(in the rows, 128 means zero)
One turn moves every row onto another: examples first, then more rows asked:
k333: [125 112 111 114 118 135 139 129 136 140 137 130 115 113 131  80 116 113
 128 151 149 106 135 107 123 138 126 140 125 118 150]
k817: [100 141 119 132 136  64 127 130 143 157  99 127 117 100 124 129 141 116
 115 122 104 163 138 154 118 141 139 119 107 133 129]
k908: [123 105 120 124 122 101  99 120 156 136 107 111 117  89 142 124 131  95
 104 167  98 115 106 132 120 130 117 162 123 126 131]
k421: [119 130 116 128 145 114 149 142 130 137 106 110 145 137 165 115 137 141
  89 125 151 137 150 144 138 110 141 114 138 135 161]
k281: [102 130 134 116 143 108 138 140 150 144 112 117 157 127 147 156 133 159
  82 125 103 125 151 150 146 114 136 147 151 118 129]
k429: [126 118 117 120 118 138 147 125 136 141 141 129 121 108 128  86 106 118
 126 161 144 105 137 104 119 146 120 142 123 120 135]
k237: [126 132 125  86 147 129 123 125 124 134 110 154 125 120 118  92 126 112
 122 149 124 106 128 148 136 136 161 113 104 136 127]
k686: [128 112 116 115 118 141 139 133 133 142 151 127 122 108 129  92 117 120
 134 159 142 109 132 112 119 142 118 143 130 108 144]
k210: [125 115 123 135 116 106 103 107 146 126 110 105 124  91 138 126 115  99
 115 179  99 123 103 133 125 136 116 154 114 137 145]
k408: [101 146 123 137 137  69 134 124 141 159 107 127 125  97 121 137 131 124
 113 134  98 160 140 154 116 151 133 116 107 134 117]
k11: [127 124 140  84 137 132 116 150 122 130 121 144 132 111 113 106 141 113
 142 136 113 117 124 144 124 129 139 147 125 109 102]
k87: [129 149 146 109 130 135 133 122 110 114 114 134 144 114 105 105 107 118
 149 156 115 126 125 138 129 141 138 134 104 137 109]
k764: [119 147 136 148 135 116 169 133 128 128  99 100 159 125 155 120 115 143
  91 133 143 139 156 123 125 121 123 136 134 141 116]
k289: [124 110 113 123 127 103 102 106 155 141 110 118 116  93 145 124 122 100
  94 181 101 110 105 139 126 138 128 140 114 138 145]
k267: [102 138 127 124 139 104 137 127 141 131  98 114 156 136 146 141 121 150
  86 126 118 133 149 155 158 110 149 131 137 141 165]
k125: [101 140 123 134 133  69 125 133 136 156 114 122 125  98 123 140 140 125
 125 128  98 168 134 161 116 145 131 119 113 126 129]
k575: [101 146 143 137 131 104 147 128 145 126  90 108 164 127 138 143 114 147
  91 123 112 135 153 135 146 114 133 159 140 139 127]
k940: [121 126 129 125 144 120 152 155 132 145 130 107 155 123 164 139 142 154
  94 131 131 134 148 144 121 118 119 133 156 109 120]

k289 -> k908
k87 -> k237
k764 -> k421
And these:
k408 -> k817
k429 -> k333
k575 -> k267

